(in the rows, 128 means zero)
M: 4 groups of rows, each row roughly a mix of its group's hidden directions; some rows fit no group
M (139 x 11)
[[122 153 164 167 108 105 123 181 133 161 143]
 [124 131 184 106 117 136 106  88 154 113 171]
 [102 123 112 142 112 193  98 145 170 126 123]
 [148 133 151 162 141  90  69 144 159 142 132]
 [ 80 139 142 195 151 130 120 131 112 146 147]
 [121 110 141  86 104 195 139 102 134 125 149]
 [166 121 137 155  83  80 135 152 106 104 147]
 [157 103 154 160  84 128 101 148 108 123 173]
 [148 143 153 125 124 142 100  79  79 150  94]
 [147 120 198 152 131 168 106 111 141 115 124]
 [180 132 118 107 102 112 142 176 166 137 148]
 [120 167 174 134  99 147  82  92 120 124 114]
 [145 120 183 143 160  80 133 123 121  97 103]
 [166 171 172 105 121 142  83 130 143 142 115]
 [ 87 120 132 177 143 151 132  82  89 123 116]
 [ 67 133 108 124 158 163 120 165 137 109 105]
 [164 146 141  74 105 107 130 180 133 116 115]
 [180 104  90 167 136 129 133 117 104  99 154]
 [146 141  75 160 124 105 153 157 120 160 163]
 [147 137 185 113 125 171 117 104 149  92 149]
 [ 73  80 132 145 153 129 122 127  98  97 151]
 [137  83 132 123 118 137  78 138 174 169 126]
 [116  87  95 155 100  92 171 129 105 119 151]
 [109 139 122 142 102 143 128 206 115 151 145]
 [138 105 114 160 119 106  74 147  86 154 151]
 [ 91 130 159 145 186 141 121 156 103 136  96]
 [160 128 104 118  85  72 106 104 110 145 145]
 [146 179 138 119 123 125 154 180 125 172 112]
 [ 76 149 163 101 107 142 115 105 162 129  94]
 [150 151 136 123 104 148 163 195 110 132 105]
 [106  93 159  92 128 135 134 115 170 122 180]
 [109 122 135  86 166 183 122 157 158 113 127]
 [116 119  90 155 137  69 112 160 154 148 110]
 [130 138 204 133 114 117 112 142 125  97  96]
 [ 99 131 149 142 155  78 112 147 173  95 142]
 [ 70 100 136 124 103 127 153 147 118  94 168]
 [157 100 150  85 129 131  99  91 124 159  89]
 [112 148 147  88 138 169  97  99  82 145 119]
 [ 77 115 125  73 143 127 127 103  93 149 110]
 [107 190  98 135 106 102 111  99  96 128 114]
 [181  88 119 103 128 128 160 144  88 151 116]
 [137  65 114  88 107 133 149 126  98 144 154]
 [130 139 104  98 110 137 196 123 158 126 161]
 [131 142  82 130 111 125 141 186 114 169 153]
 [169 100 174 119 102 156 111  94 129 129  95]
 [ 83 156 157  93 164 155  98 123 112 111 146]
 [138 108 164 133 119 117 101  71  87 139 100]
 [178 130 148 143 104  99 139  72 110 148 139]
 [121 100 109 140 107  86 149 106 154 123 187]
 [191 135 129  88 122 128 148 172 104 130 124]
 [114 149 115 151 151 110 146  98 194 135 157]
 [158 151  82 152  93 171 142 139 124 145 157]
 [119 137 110 193 113 142 135 159 101  86 120]
 [125 150 162 135 165 124 117 180  98 171 133]
 [156 169 115 131 106 152 114 105  84 165 157]
 [ 73 127 156 136 141 150 129  94 136 180 115]
 [141  85 129 136 117 145 172 101  70 121 117]
 [168 135 145 135  74 142 164 151  98 131  98]
 [118 104 111 108 172 134 121  60 120 140 147]
 [156 128 138 135 139 165 150 171 115 187 114]
 [126 128 149 123 134 163 116  61 150 169 141]
 [136 134 153 137 100 168  85 121 177  96 114]
 [191 105 107 150 105 116 109 139 129  83 139]
 [131 166 144 147 125 119 138 118 203 130 153]
 [136 158 150 137 121 120 118 208 108 124 115]
 [116 130 103 104  92 195 114 120 147 143 153]
 [136 109 185 102 160 162  96 122 108 126 101]
 [177 121  95 109 134 164 181 145 111 131 135]
 [158 138 187 144 147 147 139 133 136  84 160]
 [ 74 145 123 127 118 166 118 177 154 133 101]
 [122 117  89 141 120  66 135 129 157 144 169]
 [141 156 140 168  88  80 125  92 145 138 149]
 [122 122 123 124 111 147  75 133 178 159 169]
 [137 164 146 152 111 108 159 179  91 109 148]
 [126 131 118 127  95 122 114 171  77 150  80]
 [ 99 143 111 118 132 185 120 106 171 167 121]
 [128  99 135  78 129 146 113 144 184  95 142]
 [154 133 105  93 151  97  84 124 123 179 125]
 [113 123  87 135 189 116 103 114 110 144  92]
 [102 149 117 106 159 142 132 139 103 154 194]
 [155  92 173 160 129 158 121 121 129  83 151]
 [105 152 144 157 155  92  91 174 120 118 156]
 [176 138 149 117 156 124 109  64 116 146 129]
 [177 127  90 122 126  67 126 120 111 105 116]
 [176 136 142  64 100 114 146 151 131 135 118]
 [198 113 160 104 121 122 127  98 118 131 157]
 [133 114 115 183 130 132 129  87 185 140 118]
 [119 155 132 126  95 152 162 175 102 102  91]
 [114 174 143 119 155 153  79 134 112 141 170]
 [165 125 154 141  92 139 191 130 157 137 137]
 [ 86 152  86 108 138 179 130 154 129 127 156]
 [114 125 108  85 165 154 127 105 156 181 118]
 [ 68 148  77 105 120 111 116 118 118 141 102]
 [ 94 154 141 189 113 136 155 166 125 145 146]
 [131 171 119 127 152 146 140 178 131 177 100]
 [ 92 156  96 174 109  77 112 130 125 138 116]
 [151  98 111 166 118 127 124 166 178 116  92]
 [ 82 173 120 110 145 119  84 124 122 145 167]
 [117 108 160 124  97 145 165 130 144  71 159]
 [ 70 156 112 102 129 137 141 160 165  99 125]
 [135 106 117 111 108 207 150 139 143 117 141]
 [117 138 104 172 139 122 192 151 159 127 113]
 [140 151 137 154 102 144 180 163  80 119 127]
 [184 119 101 162 106 145 161 142 106 137  97]
 [144 142 164 149 133 122 118 190 115  98  90]
 [148 125 102 150  95 142  87 150 120 178 160]
 [136  94 133 100  86 145 171  89 138 133 161]
 [126 166 158 102 118 153  79 105 137 163 102]
 [126 116 120 117 167 104 166 135  65 147 106]
 [161 129 176 100 150 180 131 125 148  99 137]
 [148 126 130  60 130 155 151 141 143 164 102]
 [118 125  74 120 180  98 159 133  99 140 125]
 [158 133 173  82 120 126 137 129  96 170 102]
 [112 112 118 129 136 163 179 185 143 111 111]
 [124 123 123 156  83 118  93 154 187 123 111]
 [124 139 118  73 166 136 158 143 153 163 159]
 [105 134 105  90 114 129 106 150 173  84  97]
 [ 87 135 117 177 160 134 102 160 159 145 146]
 [ 64 106  84 132 143 127 139 164 138 110 137]
 [150 139 112 107 141 128 172 122 161  72  97]
 [128 153 131 166 144  53 126 139 140 114 144]
 [111  94 133 123 102 102  99  70 128  90 139]
 [106  74 101 125 144 151 185 122 115 115 140]
 [163 123 132  91 130 125  81 174 137 129  88]
 [134 152 121 161  96  78 139  97 159 162 144]
 [163 141 205 136 144 126 125 105 124 126 106]
 [115 169  72 161 109 114 116 152 154 131 153]
 [164 135 180 122 148 167 136  98 146  94 140]
 [132 155 128 170 109 108 168 157 111 107 175]
 [ 81  91 116 131 143 159 127  86 128 141 171]
 [153 129 104 100 151 100 127 115 100  70 160]
 [149 141  87 161 125  90 149 140  93 138  83]
 [153 147 171 111 128 110 164 128 142  75  96]
 [141  92 149 121 157 177  90 152 109 106 155]
 [120  85 102  99 166 132 105 135  75 109 130]
 [114  85 169 150 137 105 117 115  84 100 158]
 [ 96 100 159 125 157  97 151 114  98  79 129]
 [132 115  70 105 134  84 146  91 128  98 127]
 [128 124  95 110 158 117 125  80 153  89  86]]
one row of each group, then the others: which group is each in?
[147 105  96 115 165 127 148 190 107 122 107] : <64>
[151 123 146  81  97  98  84 134 154 120  96] : <74>
[178 130 158 112 108 110 157  77 138 105 143] : <119>
[ 95 116 116 125 142  64 107 125 128 140  79] : <108>

[147  92 109 168 143 121  92  76 111 107 133] : <74>
[154 139 134 133 148 123 131 123  60 144  79] : <108>
[ 85 107  94 121 176 112 148 127 117  87 108] : <119>
[118  97 111 119 172 171 168 122  96 123  99] : <64>
[179 129 140  72 139 129  96 135 140 165 135] : <64>
[200 135 156 159 159 132 123 143 110 132 118] : <119>
[172 123 169 134  86 155 127  86 133 108 112] : <108>
[110 144 150 162  67 126 122 160 136 114  90] : <74>
[ 54 138 139 156 118 139 106 127 150 124  96] : <74>
[147  99 180 132 113 109 129 110 180 102 151] : <108>
[136 149 117 127 158  95  68  95  96 143 116] : <64>
[ 65 153 129 147 102 118 119 149 154  87 120] : <74>
[124 111 103 118 127 180  93 148 127 149  75] : <108>
[122 104 135  84 156 141 110  74 143 165 111] : <74>
